Some points, one per row:
[ 28  31  18  25   6  -8 -12  19 -51  30 -28  -1 -16 -43  40 -58 -23   5 -44  37 -40   9 -46  -7]
[  10   46   17   40  -76  -70  -48  104 -109  114  -49  -33   31    5  127   -7  -89   -6  -56   15   96 -112  -78
  -27]
[  7  27  20   7  22 -17  -1  22 -32 -35 -28  20  30 -24 -18  21   3  -2 -24  16 -67  66  27 -28]
[ 20 -28  31 -35   3  23  32 -34  52 -89  46   9 -14  14 -68  -7  61  -6  12 -44 -57  21  86  10]
[ 12 -16  -5  -1  14  35   1 -40  45 -10  35  -6 -13  31 -15 -14  36   1  19 -50  -9 -37  17  36]
[-11   9  19 -40  13   2   2 -11  -7 -47  27   2   2 -54 -41 -22 -12 -21 -26  62 -65  88  41 -29]
[ -4 -11 -11 -17   0  -7   2 -13   7  -2 -16  -6   5   1 -12   5  -6  -7  12  11   0  20  -7  16]
[ -4  -1  14  18  71  40   8 -44  12 -11  18  -3  -4 -41 -73 -48  -6  22  -3  63 -83  92 -10  11]
[ 42   5  31  -2   3 -20 -21  10 -33  -6   7  -2 -11 -19  41 -38  18  -5 -16   3 -46  -6   2  -8]
[ 18  -9  58  -5  13 -20 -25   8 -53  -3  35 -19  -5 -25  28 -68  10 -23 -26  51 -89  12  -4 -10]
[  4  31   5 -18   8 -20  -8  23 -52  42 -12 -16 -26 -39  29 -49 -37  -2 -39  73 -16  44 -51 -26]
[ -9  25  60 -20  32   2 -26   4 -37 -17  51  -8  16 -81 -19 -71 -67 -20 -61 127 -87 114  10 -40]
[  2  62   1  -8 -56   1   9  12  22 -29 -43  37   0 -10 -15  24 -18   3 -10 -31  37  11  58 -30]
[ 40  19  46   1   7  19  16 -33   8 -57  17  30   1 -21 -30  -6  46  -9 -15 -25 -81  19  51  -6]
[ 17 -25 -45  33  12  18  19 -23  20  32 -19   2 -11  58  -1  22  50  38  44 -83  33 -68 -36  55]
[-25  33 -19  58  14  17 -25   1  -3  24 -34  12  19 -11  -2  21 -43  40  -2  25   6  34 -17   0]
[-25  19  25 -66  15   1   8 -10 -11 -57  10  -1  -9 -99 -60 -66 -28 -38 -39  96 -73 127  20 -52]
[-23 -18 -27 -41 -17  -7  17   6  39 -13  15   3   6  11 -19  33  11 -13  19 -16  52  -9  15  -7]
[-44  13   7 -13  41  29   4 -15  22 -41   9   2  10 -54 -78 -11 -55   1 -22 112 -46 127  -1 -27]
[-14  27  25 -57   3 -10  13  -1  -9 -46  11  10 -15 -68 -36 -42 -26 -22 -36  89 -60  99  18 -44]
[-11   9  17  51   1  16 -26  18  -3 -13 -15  16  38 -12 -23  35 -26  17 -15  31 -20  40  18  -8]
[-19  17 -11  36  29  17  -5  16 -20  18 -34  12  13 -12 -12  20 -36  27  -7  32 -21  52 -30   1]
[   1   31 -100   -4 -108  -43   25   62   25   58 -111    8  -11   85   82   99  -10    7   39 -127  127 -127  -46
   -6]
Here are 14 more points, each followed by its number:
[  8 -47 -47   7  44  42  35 -65  60 -21 -11   8 -26  40 -69  40  79  21  59 -82   5  -9  -1  44] 0
[-12 -17 -53  41   8  34  21 -38  52   7 -37  17  -4  50 -33  42  30  46  58 -87  41 -31  -5  49] 1
[  26   67   17   55  -67  -75  -54  115 -120  127  -65  -28    5    5  127  -27  -94  -11  -60   11   81 -124  -96
  -11] 2
[ -1  33  32 -40  28  15 -10 -12  -9 -26  11   1 -20 -89 -39 -83 -55 -16 -57 100 -79 116   7 -51] 3
[-34   7 -55 -49 -61 -40   5  62 -17   1 -49   2  13  -1  15  56 -14 -24  13  -3 102 -15  11 -42] 4
[-13 -19  -2  18   1   3 -15   7  15   5  27   0  21   0  14   4 -26   5  -7  16  20  -4  -1   6] 5
[-15 -55  51 -18  46  20 -11 -29  16 -82  81  -2  55  -6 -61  25  31 -22   1  43 -97  78  85 -17] 6
[ 26 -18 -12  14   7  16  15 -34  31  18  -3  -1 -60  20  -3 -44  28   4   8 -55  -6 -48 -19  36] 7
[-17  17   3  55  15  -7 -14  24 -27  10 -31  12  35  -5  12  51 -16  35   0   5 -23  32 -12  -1] 8
[-10 -17  36 -58  -5 -47 -34  45 -46   9  53 -40  12 -33  56 -48 -55 -36 -45  96   1  12 -17 -25] 9
[  23  -19  -48    3  -23   28   34  -44   71    0  -14   17  -34   67   -6   10   63   14   56 -111   44  -84   -1
   51] 10
[  33  -32  -28  -28  -36  -19   11   -6    3   20    9  -21  -41   60   39    3   65  -14   34  -94   67 -116   -7
   48] 11
[  4 -33   7  43  21  -9   6   4 -10  -4  -2  10  34  18  -3  60  52  12  30 -26 -29 -20   2  22] 12
[  5 -17 -26 -32 -30   2  16 -16  69  -9  15   8 -26  48 -19   8  38  -6  40 -66  62 -55  21  20] 13
Which three of these numbered points are nearest to each point below, looking only along the 7 directions in which the first points spread most? Their numbers follow each, nearest first.
[-12 -36  50 -24  31  10   2 -23   8 -90  61  15  40 -18 -68  18  34 -24   0  31 -95  66  87 -11] > 6 12 5
[  19   70   -2   61  -87  -76  -64  127 -113  127  -69  -13   24   11  127    6 -100    1  -51    1  114 -115  -88
  -25] > 2 4 8
[ 13 -10  36  -8  10  -5 -16  -4 -17  16  21 -16  -5 -16   9 -39 -16  -8 -23  25 -22   3  -9   6] > 5 9 8
[ -8 -12  43   0  54  24 -12 -26   9 -50  45   2   6 -34 -53 -22   8   2  -2  47 -99  74  38  -4] > 6 3 5
[-13 -16   2 -77   4 -17  20  -9  20 -40  43 -12  -8 -24 -31 -10  17 -37  -6  45   3  54  18 -27] > 5 6 9
[  0 -50 -43   8  37  32  47 -59  48 -38  -1   8 -10  53 -59  42  77  18  65 -76 -22 -14   7  52] > 0 1 10
[  7 -14   7  38  12  -9  -7   3 -14  -9  -5   6  29  43  -2  59  45  14  27 -46   2 -27  21  19] > 12 5 8
[ 40  39  15  38   2 -22 -16  25 -55  49 -55   6 -26 -40  43 -42 -32  10 -29  23 -23   1 -58   4] > 8 5 9
Now 14 new points, numbered from 0 again:
[  5 -19  -2 -17  25  28  27 -60  57 -53  16  22 -19  10 -69  12  61   8  19 -50 -42  22  36  10] 0
[ -5 -41  36   6  35   2  -7  -3 -13 -17  43 -17  29   6  -7  15  24   2   6  15 -54   1  15   8] 1
[   7   21 -127   42 -127  -52   50   71   45  111 -127   33  -48  127  127  127   63   54  115 -127  127 -127  -80
   43] 2
[-26 -34 -73 -11 -21  -3  35  -9  51   6 -15   5 -10  57 -16  77  49  -2  62 -87  95 -57  -2   8] 3
[  3 -12 -44 -49 -15  17  37 -42  60 -14 -10  -3 -53  17 -21 -18  43 -17  41 -43  50 -29   3  18] 4
[  25  -27  -36    9    5  -17   27   -3    0   23  -20  -10  -17   57   28   39   78    6   49  -92   43 -100  -26
   28] 5
[ 39 -13  73 -13  27 -30  -8   4 -74  -9  18 -30   5 -42  42 -71  11 -26 -40  57 -88   9  -8  -9] 6
[-11 -16  25   3   8 -12 -23  10 -29   9  32 -15  30  -2  31  -8 -19  -7 -17  43   1 -10   2 -11] 7
[  4   4  34 -20   8  10 -23 -14  -1   2  59 -15  -1 -32  15 -56 -14 -14 -32  67 -24  23   4  -7] 8
[-10   8   0  20   1  -3  -2  20 -28 -14 -17  13  28  -8   2  28 -14  10  11  18 -20  29   9 -12] 9
[-25  13 -31  27 -29 -11  -9  33   8  14 -41  16  32  22  12  73 -16  10   6 -39  48 -10   5 -17] 10
[ 11 -13  31   6  32   0 -18   5 -35 -22  31 -13  17  -7   1  -9  14  -7  -6  29 -67  22   9  -6] 11
[-28   0 -29 -55 -43 -55 -10  57 -29  -1  -9 -15   9   7  32  43  -8 -25  20  22  77   1  -2 -41] 12
[   5  -31   65   11   75   30  -27  -40   12  -30   93  -13   17  -35  -51  -50   -8  -10  -17   87 -110   70   28
    7] 13
The same question for these:
[  17   27 -127   52 -127  -40   56   70   50  127 -127   32  -49  127  124  127   47   54  109 -127  127 -127  -90
   64] > 2 5 3
[-26   2   2  31   9  20  -8   1  17 -28   0  17  31  12 -32  32  -7  27  12  10  -7  45  35  -8] > 9 1 11
[ 35  13  37   0  19 -14 -27   0 -34  12  14  -4 -34 -34  18 -63   5 -12 -26  33 -80  26 -12 -19] > 6 11 8
[ 24 -11  12 -21  15  30  20 -49  51 -71  30  20 -18   5 -66 -18  46 -16  22 -13 -69  39  56  -1] > 0 1 11
[-16   5 -42  18 -29 -11  16  34   1 -10 -72  24  20  24   0  78  -8  17  20 -36  51   2   7 -11] > 10 9 12
[ -1  57 -10  -3 -62   2  14  11  33 -13 -53  35  -4   2  -6  28 -21   0  -4 -34  57   8  25 -25] > 10 9 12
[-33  35 -82 -13 -26  -6  24  16  17  36 -71   9 -23   2   0  37 -50  10  16 -22 109  -5 -61   0] > 10 12 3
[ 28  -2  43  -2  20  36  -7 -49  17  16  63 -21 -34   1  -4 -92   1  -7 -29  18 -44 -35  -8  38] > 8 11 1
